Each row has a name. Each question is about the rows just above it.

z690: [124 146 158 106 133 140  98 102  67 149 122 127 134 142 112 108 126 134
 138 135 120 114 144 140 194 125 105]
z931: [129 103 114 112 142 123 106  87 160 158 116 130 138 101 160 135 146  97
 122 132 104 141 120  99 137 146 104]
z669: [129 103 114 112 142 145 106  87 160 158 116 130 138 101 160 135 146  97
 122 132 104 141  88  99 137 146 104]
z813: [ 93 128  94  89  93 148 117 168 165  72  97 126 142 183 112 150 124 110
 111 139 128 115 151 156 100 149 134]
z286: [120 191 142 124 154 112 127 184  17 121  83 115 141 145 167 151 132  64
 141 133 139 104 107 134 121 141  83]
z788: [ 92 182 139 139 207 108  47 193  92 139 141 154 148 154  92 113 147 116
  92 126 207 133 163 133  46 101 145]
z930: [138 118 161 153 203 145 138 158 141  82 125 104 128 140 165 112 142 222
 124 125 131 120  88 138  68 108 176]
Count of [83] in z286: -> 2
How many times does z788 hold [92]? -> 4
Count of [139] in z788: -> 3

z931: [90 90 90 90]
z771: [104  92  19  59]
z930: [58 58 58 58]
z286: [202  91  58  58]
Count of [59] in z286: -> 0
Count of [57] in z286: -> 0
Times [90] occurs in z931: -> 4
Count of [58] in z930: -> 4
How many times does z286 hold [91]? -> 1

z690: [165  59 191 165 165 140 131 166  54 154 236 130 155 158 158 118  72 105
 158  99 119  71 140  49 126 216  44 152 163  77 142 114 148 158  79]
z771: [105 200 128 142  73 148 109 177 176  85  81  88 128 106  76 128 135  67
 137  76 164 128  75 163 145 132  82 157 166 152 166 158  76 124 108]
z985: [ 81  80 182  64 127 139 120 200  69 147 197  97 127 128 152 106  53  81
 166 113 105  73 109  63 132 247  32 134 153 104 149 109 131  75  65]
z813: [109 225  75 186 127 177 147 128 194  99  70 133  86 106 107 155 161  83
 113 143 193 111  86 181 130  68 133  60 147 126 120 166  65 177 148]
z173: [107 215 105 165  74 167 128 154 182  91  80 107  75  89 215 150 161 128
 127 164 154  97  75 128 132  94 105  48 160 128 183 129 154 105  94]
z930: [119  59 191  36 165 140 131 166  54 154 236 130 155 158 166 118  72 105
 158  99 119  71 140  49 126 216  44 152 163 128 142 114 148  71  79]
z669: [ 81  80 182  64 128 140 120 199  69 147 198  98 128 122 128 107  54  81
 165 113 128  73 128  63 132 247  32 134 168 104 128 109 131  75  65]
z931: [165 107 111 184 155 100 134  40 132 141  92 158 170 133 124 113 176 196
 107 116 108 172 160 145 123  48 200 179  77 152  97 118 144 156 159]
z286: [ 81  80 182  64 128 140 120 199  69 147 198  98 128 122 128 107  54  81
 165 113 128  81 128  82 143 246  41 117 166 124 158 104 136  85  68]
Count of [157] in z690: -> 0
How many times does z173 hold [128]? -> 4
Count of [78] in z931: -> 0
Count of [107] in z173: -> 2
Times [76] occurs in z771: -> 3
How many times does z173 hold [154]? -> 3

z930: [139 138 138 138]
z669: [181 182 181 181]
z788: [ 42  49 248  41]
z931: [ 48  48 183  40]
Times [48] occurs in z931: -> 2
Count of [42] in z788: -> 1
Count of [182] in z669: -> 1
How many times does z669 hold [181]? -> 3
Times [139] occurs in z930: -> 1
Times [138] occurs in z930: -> 3
Count of [248] in z788: -> 1

z690: [208 181 191 172 172 178 188 159 191 236 159]
z930: [201 242 159 188 174 188 201 188 201 201 188]
z336: [177 196 143 171 168 187 184 204 223 199 198]
z173: [208 181 191 172 171 178 187 159 179 236 191]
Times [191] occurs in z690: -> 2
How many times does z690 hold [188]? -> 1
How many times does z930 hold [188]? -> 4
Times [192] occurs in z690: -> 0
Times [178] occurs in z173: -> 1

z336: [ 65  25 187  59]
z985: [80 80 73 73]
z286: [186 186  81 186]
Times [80] occurs in z985: -> 2
Times [186] occurs in z286: -> 3
Times [65] occurs in z336: -> 1
How many times does z336 hold [26]? -> 0
How many times does z336 hold [60]? -> 0

z788: [127 128 151 151 123 151 151 151 128 146 152 152]
z931: [144  93 152 205 127 170 127 241  82 151 228  43]
z173: [147 203 115  89  89 151 115 128 185 102 242 151]
Times [151] occurs in z173: -> 2
Times [146] occurs in z788: -> 1
Count of [116] in z173: -> 0
Times [242] occurs in z173: -> 1
Times [128] occurs in z788: -> 2
Count of [123] in z788: -> 1

z931: [213 138  56 151 169  86 179 217  77]
z788: [197  90  70 197 145  96 197  90  93]
z930: [120  69  67  83  90 120 100 152 155]
z123: [129 150 126 126 142 142 132 133 131]
z286: [197 131  70 131 131  96 197  17 131]
z336: [120  83  51  83  90  51  83 168 155]
z173: [162  63  51  93 114  79 138 217 116]
z771: [169 114 198 221 130  68 136  91 116]
z690: [222 222 222 222 141 141 132  26 141]
Count of [143] in z123: -> 0
How many times does z336 hold [83]? -> 3
Times [131] occurs in z286: -> 4
How many times does z690 hold [141]? -> 3
Times [197] occurs in z788: -> 3
How many times does z690 hold [222]? -> 4
Count of [213] in z931: -> 1

z123: [227 102  62 102]
z336: [101  40 101 101]
z286: [58 37 58 37]
Times [102] occurs in z336: -> 0
Times [40] occurs in z336: -> 1
Count of [57] in z286: -> 0
Count of [101] in z336: -> 3
Times [58] occurs in z286: -> 2

